One turn moves every row onto another: examples first, then more rows asked:
K_222: [ 30   3 -10  -4  16  30 -12 -14   1 -19 -25  21 -29  22  -1  -1  14  -3
   5 -14 -25  -4  37  20 -32  -1  -8  20 -15 -11  20   4  12 -23  12   7
  -6  -1  32  -2  12]
K_976: [-16  -3   3  20 -11 -46   2   8  -2 -25  22 -29   5  -1   0   1   1   5
 -14  -3  27  -1 -28 -14   4 -10  27  -6  16  -2 -31 -24 -15  18 -35  10
 -24   5  -3  15 -40]
K_400: [-15 -38  10   1 -17  -3  -5  15 -23 -30 -10  28   3  -9  -8  14 -15  12
  28   1  43 -14   0  -9  11 -22  -3 -11  14   6 -38 -13   1  38 -10   1
  18   0 -22   7 -21]
K_616: [-10 -17 -12   3 -12  -6 -13 -10 -22 -19  38 -26   6 -25  13  17  19   4
   3  14  23  14 -19 -19   8  -5   1  -5 -10 -12 -29 -23 -32  14 -32  -3
  -7   8 -41  -8 -13]
K_339: [ -6  -2   5  10 -21 -43   2   5  17 -18  14 -31  12  -2  -1  -2   7  15
 -11 -11  35  -2 -24 -21   8  -8  24  -8  16  14 -29 -24 -18  21 -29  13
 -29   2   4  21 -35]
K_309: [ 25  27 -23  -1  25  18  -4 -22   5  -8 -21  -1   7  25   9   5   9  -2
   1  -9  -8   5  38  15 -19  -4  -7  21 -11 -30  47  18  17  16  -6  23
  -7 -14  34 -15  17]
K_177: [  6 -20  -9 -15 -28  -3 -15 -15   2  -8  30 -29  16 -28  11  14  27  15
   7   5  34  11 -12 -31  12  -5  -5  -9 -10  11 -27 -24 -35  17 -25   0
 -11   2 -32  -1  -8]
K_789: [ 19  18 -21  -1  28  19 -12 -26  -5  -7 -19   1   2  24   8   5   6 -10
   9  -5  -9   1  38  14 -29  -9  -8  17 -13 -37  45  15  20  16 -10  19
  -3 -11  33 -21  12]
K_542: [-15 -16  -2 -12   9 -27   2   8 -11  -6  10 -18 -12  18  -4  -1  17 -26
  21  17  70 -25 -23 -13  18 -12  -4 -10  21   8 -19   6 -18  12  -8 -15
 -22 -19 -35  -3   5]
K_445: [ 10 -12 -27  -8  -2 -16   9   4  21  -1  15  -7  -5 -10   1  17  -3  18
  12 -14  25 -15 -25 -10   9  -4  48 -25  33  22 -28 -42   6  38 -29  -3
   6  19   2  -5   5]
K_914: [  3 -12 -26   1   6 -18  10   6   7  -6  20  -6 -11 -10   2  18  -6  11
  13  -9  20 -14 -29  -5   5  -5  50 -23  32  10 -29 -41   7  36 -32  -6
   8  24  -2 -10   2]
K_665: [  0 -19   4  -2 -32  -2  15  22   5 -31 -17  25  17  -7  -3  10 -10  32
  14 -12  47  -5   2  -8  33 -12  -4  -7  17  24 -30  -8  -7  37  -2  11
   9  -9 -17  23  -7]
K_614: [  7  -2 -32   2   2 -19  19  11  15  -8  18  -8  -5  -8   5  17  -5  20
   3 -12  19  -9 -30  -1  17  -1  51 -20  34  13 -27 -39   4  35 -30  -2
   5  18  -2  -3   7]
K_822: [ 19  29   5   0  29   6  10   4  -3  11 -23   6   2  21   8  -2  26  -4
  -7 -25 -17 -31  25  26  -4   6 -16  28 -19  -1  29  22  19 -22   6  21
 -10 -13   9 -13  34]
K_475: [-16   0  -8   0  12 -31  17  16 -11 -13  13 -19  -9  21   0  -1  14 -21
   8  16  62 -16 -27  -4  30  -5   0  -4  23   1 -17  10 -22   8  -8 -12
 -25 -21 -38   1  10]
K_885: [  6  14   9   1  39   7  -4  -1 -23  11 -18   8  -9  19   4   1  23 -18
   4 -17 -19 -38  23  25 -21  -1 -15  25 -21 -15  26  18  26 -23   1  14
  -6  -5   5 -24  23]
K_628: [  2   0 -19   3 -21  -6   4  -2  -2 -20  33 -30  17 -23  18  15  22  20
 -11   6  24  23 -19 -17  27   3   1   0  -5   0 -23 -17 -39  13 -27   4
 -13   0 -37   5  -3]
K_579: [ 30  19  -4 -18  19  15  -7 -10   5  22 -30  28  -3   7  -1  -6  -5 -27
 -10 -39 -12  -9  23   8   0 -10 -11  36 -32   0  12  28  10 -10  -6  13
   4   5  25  -4  30]
K_615: [ 19   9  14 -16  24  10  -8  -8  -2  22 -27   6  -1  18   4  -3  29  -9
  10 -26  -9 -42  30  15 -19  -2 -21  21 -21   6  27  16  24 -18   6  16
  -9 -11  13 -18  27]
K_744: [ 33   8 -12  -5  14  29  -8 -11   6 -19 -27  21 -25  22   0  -1  15   2
   2 -15 -25  -1  38  21 -27   1  -9  20 -13  -9  21   6  10 -24  14   9
  -9  -4  33   2  15]
K_359: [ -6  -3  -5 -14   1 -28  13  11   5  -6   6 -21  -4  20  -2  -4  20 -15
  13  11  71 -19 -22 -12  30  -6  -5  -9  23  17 -16   9 -25  12  -4 -10
 -27 -24 -32   6  12]
K_540: [-12 -16   8   8 -18 -42 -11  -3   4 -15  16 -30   6  -3  -5   0   4   4
  -2  -4  34  -9 -23 -24  -7 -16  22 -11  15   8 -33 -29 -12  21 -32   8
 -24   6   2  12 -42]
K_270: [-17 -12  -2  21 -11  -8  20  31 -24 -44  -5  28   7  -3   0  16 -21  21
   5   1  31   2  -7   7  33 -10   4   0  17  -4 -34  -6  -5  32 -11   8
  15  -4 -28  15 -11]
K_497: [ 29   9 -14  -1  17  28  -7 -10   0 -22 -24  21 -28  23   1  -1  13  -1
   1 -15 -27   1  36  23 -29   1  -7  22 -13 -15  21   7  10 -24  11   8
  -8  -2  32   1  14]
K_794: [ 22  23  -7  -7  28  12  -2  -5  -9  15 -25  30  -8   8   2  -4 -10 -31
 -15 -34 -19  -5  19  16   0 -10  -7  37 -32 -13  10  28  11 -12  -9  12
   7   7  20  -7  29]
K_99: [ 23   9  -1 -17  25  15 -15 -13  -8  21 -27  30  -9   5  -2  -5  -8 -35
  -5 -34 -14 -13  22   7  -9 -14 -11  33 -34  -8   9  25  14 -10  -9   9
   8  10  22 -10  24]
K_305: [ 24  17 -19  -9  21  20 -13 -29   7  -2 -24   0   7  23   6   4  10  -4
  12 -10  -3  -1  41   9 -26  -8 -11  17 -13 -25  46  16  19  19  -7  20
  -6 -15  37 -19  14]

K_99 goes to K_579
K_400 goes to K_665
K_445 goes to K_614
Now these:
K_222 goes to K_744
K_305 goes to K_309
K_359 goes to K_475
K_540 goes to K_339
K_615 goes to K_822
K_628 goes to K_616

One turn moves every row onto another: examples first, then more rows asked:
K_598: [-25  25  11   7  11  -8  -8  -7   7 -17  25  -8  31  -3 -19 -11   7  -6]
K_311: [-29  -3   6   3  14 -35  -7   7  -1   3  18  13  32 -12  -8 -14   4  -5]
K_447: [ -5 -21  29  10  36   1  -7  25  34  16  -9  15   6  24   1  -9   7   0]
K_599: [  7  27 -10   7  17  46   0   6  17  -5  15   9  35  -8 -15  -5   2  10]
K_921: [  9 -52  -3   8   6 -27  -5  -8   0   0 -14  -5  22   2   2   0   4  11]
K_302: [-33  12  10  19  37 -20 -13  -5   0  -1   9  -7  25   1   7   1  25  -8]
K_987: [  3  31 -20  13   2 -41  -7 -13   5  13   4 -18 -31  11   5  -1  15  11]
K_787: [ -1   8   5   3   1 -67   0   0   7  -5 -10   6 -17  -6  -5  -7   1  13]
K_634: [  3  37 -17   3  -5 -23  -3 -17  -5  -3 -10  14 -22   8   9  38  15  -1]
K_329: [  3 -14   4 -22  15  48  21  18  -9  20 -18   2  -5  -6  13  -9 -23  17]
K_189: [  0 -21  26   6   9  60  -3   7  -5  -5  -6  15 -29  -5  12  -3  -4  15]
K_942: [ 16  10 -14   6 -11  39  18  -3  -8  -4 -22  30 -16 -23  -3  16   5 -26]
K_60: [  6  36   3  14  31   2   6  -1  14 -11  10 -32 -36 -10  18 -29  -4  11]
K_870: [  1  21   4  -3  -3  33  27  -7 -22  24 -37  -2 -21 -10  20 -19  -3  -2]
K_448: [ 13 -27   3   5 -29  32  -1 -16  24   3   8  -8 -27  18  31 -10  -2  10]
K_335: [  6  21   4  -3 -23 -57 -11  -1   5   2   1   0 -23  -2   1  10   6  14]
K_602: [  9 -21  -2   3  10  47   4  30   3   1 -23   4 -11 -29  11  26   7  -9]
K_528: [ 12  42  -7  -9  -1 -32 -11 -10   1  -6  20   9 -30  17 -11  17   0   6]
K_737: [ 21  -6 -11 -10   9  -8  -8 -17   1 -36  28  30 -25 -23 -14   3 -12   5]
K_929: [ -1 -28   3   7 -23  60   1   6  16   3  -5  -4  -6   3  15  -6   2  13]
K_297: [ -8 -18  21  -6  -7   6 -19  37 -10  10  10  34  20 -25   9 -11   6  10]
K_898: [ -3  30 -14  30  22 -36  -8  -7  12  -9   4  -9 -32  16   3  -3  23   1]
K_671: [  1 -41   1  -1  23  10  -8  -9  15  -3   5   8   3 -10 -45 -13   0   2]
K_629: [  0  33   7  -6  -4 -31  -9 -15   2 -27  23  12 -23  17 -21  -6  -2  11]
K_847: [-15  -8   8  18  32  21 -12 -11  -6  16 -25 -15  14 -18  23  -7  32  25]
K_832: [  7 -17  15   9   5 -35  -3  -2  39  -2 -17  20  -9   9  39  -5   2  22]
K_52: [ 30 -17  -5   6   4  15   6  14  16 -13 -10  -2 -34 -32  16  31   5 -24]
K_331: [  8 -26  14  -1   6  44  23   0  14  -1 -37   7  -4 -24  -3   2 -20  24]
K_41: [ 13  15   2  24  40  11   0  21  15   0   1 -27  10  38  17  -9   4  -5]
K_338: [ 11 -20  -5  26  12  48  13  34  22  12 -16  16 -20 -14  12  -8  -5  -2]
K_722: [  1  42  -4   3 -47 -26   1  -4  11   0   0  -2 -18   8  11   6   2  10]
K_123: [ -7  30 -25  -2 -12 -32   4  -7 -27  18   0   2 -35  -3  10  -7  -1   6]
K_408: [  0  -7  12   7 -42  28   8  -1   5  13 -25  31 -13   7  26  -8   6  -4]
K_995: [ 22   2  10 -34  21  17  28   5  -5  15 -10  -8 -26  -2  23  -8 -35   6]
K_834: [ -5   3  43   9  29  19 -12  17  12  -6   4 -31 -15 -15 -21 -21  11  -3]
K_736: [ 14  -2  24 -12   1  11 -15  19 -22 -35  29 -17  -1 -13 -20  -2  -9  -6]

K_447 goes to K_834
K_599 goes to K_297
K_832 goes to K_60
Now these:
K_528 goes to K_335
K_921 goes to K_41
K_634 goes to K_722
K_52 goes to K_448
K_408 goes to K_870
K_338 goes to K_189
K_329 goes to K_602
K_787 goes to K_898
K_311 goes to K_302

One turn moves every row onto another: examples first, then more rows asked:
K_398: [ 12  18 -15 -10  12  -9   6   5   0 -37 -11  -1  17   4 -26 -18  10  -5]
K_859: [ 18  32 -25  -3  14  24  38 -22 -15  10 -18  -1  -5 -16  -8 -27   1  22]
K_532: [ 15  -8  -2  -1 -42 -22  -1  -1   3  -6  20  18 -17 -48  -4   8 -33  -8]
K_221: [ 10  18 -18  -6   0 -14  -3  27 -10 -34  -6 -10  17   0 -25  -8   1 -13]
K_494: [ 11  -3   6  -1 -37 -22   5  -2   3 -14  31  10  -2 -46 -12   5 -12 -24]
K_203: [ 15  -6   6   1 -29 -11  16 -14  10  -2  20  10 -16 -43 -18  17 -29 -18]
K_261: [ 15   0  -2 -10  21  36 -19 -20  19  17   6  26   4   8   6  -3  19   7]
K_495: [  7  11  -7   1  -6 -19 -13  26  -1 -36 -12  -9  17   6 -18  -9   2 -14]
K_53: [ -3  -4   8  24 -15  11 -30 -19 -12  -3  12  -2 -22   8  27  23 -43  -5]
K_678: [ 13   1 -12 -23  -3 -13   6  17 -14 -31 -11  -3  13  13 -22 -16  15 -15]
K_395: [ 27  33 -15   1  21  24  35 -33 -21   5 -14  -1  -9 -11  15 -14  -4  16]
K_833: [ 10 -13  13  -1 -32 -17  -2  -1  12 -10  32  16 -18 -41 -12   5 -27 -13]
K_906: [ -7 -17  -9 -16  -8  11  17 -10   8  21  25   9   3 -37  35  -2  31  11]
K_185: [-10  -5  -4  11  27  13 -19   0  23   3  32  13  -4   7  15 -12  24 -23]
K_324: [-29 -13 -10  -4  11  18  14  16   6  13  24   1  11 -18  -1  -1  30 -17]
K_940: [-39  10   9   6 -11  -4  24   3  -6  28  15   8 -26  32  30 -11   1  13]
K_72: [ -5  10   5  13  -5  15 -33 -15 -14  -6  24   8 -27  18  37  10 -37   1]
K_533: [-12  -3  11  13 -14  16 -29 -27 -16   2  27   4 -19  11  43   3 -30  -2]
K_560: [-26   4   6   8  -9  -2  32   7  -7  27  -4  11 -29  25  34 -20   8  23]
K_814: [  5 -17  -7 -11   8  10 -15 -29  23  20   6  26  18 -39  16  -2   4  11]
K_792: [ 20  31 -30  -5   7  29  23 -24 -21   0 -20   4  -7 -26  -5 -18 -12  23]
K_668: [-25  -3   4   4  -4 -16  19  19 -23  32   5   7 -33  18  35 -22 -12  18]
K_257: [ -5  -6  18   3 -15  12 -30 -29 -13 -13  27  21 -21   4  37  13 -33   1]
K_841: [  7  -5   4   0 -36 -16   6   0   3   1  28  17 -29 -52   2   0 -31  -7]
K_458: [ 17   3 -11  -7  -4  -9  -4  13  -8 -36 -16  -8  26  -6 -25 -14  10 -13]
K_925: [ -8  -5  10   3   3   3 -32 -21 -25  -9  21   5  -9  16  36   4 -38 -13]
K_291: [-22  13   5   4 -15  -9  36  26  -6  28  -6   7 -29  19  24 -18   8  19]
K_349: [ -8   8   0   9 -11  16 -34 -24 -17  -9  15   2 -21  20  43   3 -29   8]
K_383: [ 18 -16  -6 -13 -42 -11  -1   4  -5  -6  22  10 -22 -37 -23  -3 -25  -9]
K_73: [  5  28 -19   1  12  20  41 -25 -23  16 -23  15  -3 -16  10 -23   5  24]
K_996: [-25  -6  -4   7 -20 -18  38  -1   3  26   2  15 -37  21  30 -16   4  11]
K_695: [ 25  34 -29   2  11  22  29 -20 -13   5 -27  12  -9 -13  -1 -16  -9  27]
K_630: [-29  13  -8   4 -19  -9  33  17 -17  29   3   6 -28  19  36 -14   4  21]
K_28: [ 28  16  -6  -3  10 -11   4  26 -15 -31 -15 -22  11  -1 -15  -7   7  -5]
K_916: [ 18  22 -39  12   2  16  32 -28 -13   9 -25   1 -25  -6   6 -23  -3  26]

K_257 goes to K_494
K_630 goes to K_72
Now these:
K_859 goes to K_560
K_28 goes to K_916
K_925 goes to K_203
K_291 goes to K_349
K_906 goes to K_185

One turn moves every row onto another: examples first, then more rows asked:
K_913: [ -1  43 -20  -2 -25 -14   0 -21 -10  16  -1  19 -12  18]
K_289: [ -4  19 -18 -10 -35  54   8   4 -37 -58   8   2 -13  -5]
K_139: [ -7 -27 -17 -11 -22 -30 -12 -16 -46  -8 -12  -3 -20  -7]
K_148: [ -2  41 -24  -4 -21 -16  -5 -12  -8  18   2  14 -16  17]
K_33: [ -6  14 -23 -11 -34  56  -1  11 -38 -52  12  -3 -16  -7]
K_857: [-11   4 -49 -18 -22  35   1 -20 -38 -64  19  23 -21 -12]
K_757: [  8 -11 -18  -9 -19 -24  -6 -42 -11   7  12   0 -17 -34]
K_660: [ 11   1  17 -11 -26  -3  13   4 -68 -29   3  15 -17  -1]
K_178: [-10  22   1   1 -51  24  -8 -44   1   1   1  28 -16 -25]
K_58: [  6   1  16  -5 -34   8   1  -4 -75 -21   2  18 -16  -7]
K_110: [ -9   4 -51 -19 -20  32   3 -18 -35 -66  19  22 -21  -9]
K_863: [ 10  11 -10 -28  -6  36  19  -6  -2  -3   4 -12 -27  30]
K_265: [ -2  15 -23 -13 -29  51   3  15 -34 -56  11  -5 -17  -5]
K_209: [ -9 -23 -10  -6 -29 -24  -6 -33 -52 -10 -16   6 -12 -10]
K_358: [ 10  33 -20 -17 -14  46  17 -48 -16 -43  -1  18  -7 -20]
K_881: [ -9 -25 -16  -9 -28 -23 -15 -25 -53  -5 -12   2 -18 -10]
K_204: [ -2   8 -12 -16 -23  60  -5 -28 -23  16   6  -6 -26  15]
K_965: [  4  -5   7  -7 -31  10 -11   4 -78 -12   8  10 -24 -10]
K_874: [  8 -11 -15  -7 -20 -23  -3 -46 -12   6  11   3 -15 -35]
K_369: [  4   7 -19 -26 -12  47  -3  -7 -11  12   8 -16 -33  22]
K_17: [ -6  41 -24   0 -29  -6 -13 -22 -17  26   2  17 -14  11]
K_253: [  3  26 -34 -15 -19  60 -11 -46 -28 -23   5  12 -15 -31]
K_453: [ -4  40 -27  -4 -25 -10 -13 -14 -12  25   2  12 -17  13]
K_873: [ 17  23 -45 -34   6  32  -1  -5  -4 -36  12  -9 -32 -15]
K_686: [  7  17   3 -22 -14  40  29 -27  -5  -9  -3   2 -15  29]
K_575: [ 11  -2   9 -15 -20  -8   5  16 -64 -28   7   6 -25   0]
K_927: [ 19  30 -27 -28   0  29  24 -22  -2 -51   2   7 -17 -11]
K_719: [  6  18  -8 -18 -21 -10  10   1  28 -17   7   9 -30  -7]
K_697: [  7  21 -48 -24  -7  52 -21 -19 -20 -19  13  -6 -31 -28]
K_109: [ 10 -10 -15 -11 -17 -27   2 -42  -8   1  10   0 -17 -33]
K_837: [ -7  17 -20  -8 -36  57   3   4 -39 -53   9   0 -13  -8]
K_946: [  0  13 -24 -18 -25   4 -23   8  17   4  14  -2 -41 -17]
K_250: [ -1  17 -19 -11 -30  50  10  11 -33 -59  10  -1 -13  -3]
K_348: [ 10 -13 -18 -12 -16 -26  -3 -41 -10   4  13  -1 -19 -33]
K_593: [  1  26   8  -7 -36   1  18 -32  17 -18  -1  27 -14 -11]
K_728: [  9  -9 -12  -9 -19 -25   1 -46 -10   1  11   3 -15 -34]
K_373: [-11  13 -18  -6 -43  26 -34 -21   0  18  11  11 -33 -29]
K_191: [ -5  41 -19   1 -30  -8  -4 -26 -14  20  -2  21  -9  15]
K_340: [ -6 -23  -8 -10 -26 -31   2 -30 -46 -16 -15   7 -11  -4]
K_299: [ -4 -25 -13 -12 -21 -35  -1 -17 -43 -16 -13   1 -18  -3]
K_227: [ -9   5 -49 -19 -21  34   3 -19 -36 -65  18  23 -19 -11]
K_422: [  9  -5   2 -14 -24   0 -10  17 -71 -16   9   3 -29  -5]
K_128: [  0  15   2 -15 -27  55  16 -39 -19   3  -2   5 -14  19]
K_624: [-10   4 -52 -19 -21  34  -1 -17 -36 -62  19  23 -22 -11]
K_152: [-10   4 -52 -20 -21  32   1 -15 -35 -64  19  21 -22 -10]

K_757 goes to K_109
K_253 goes to K_873
K_946 goes to K_593
Now these:
K_250 goes to K_837
K_453 goes to K_913
K_204 goes to K_863
K_575 goes to K_58
K_881 goes to K_299

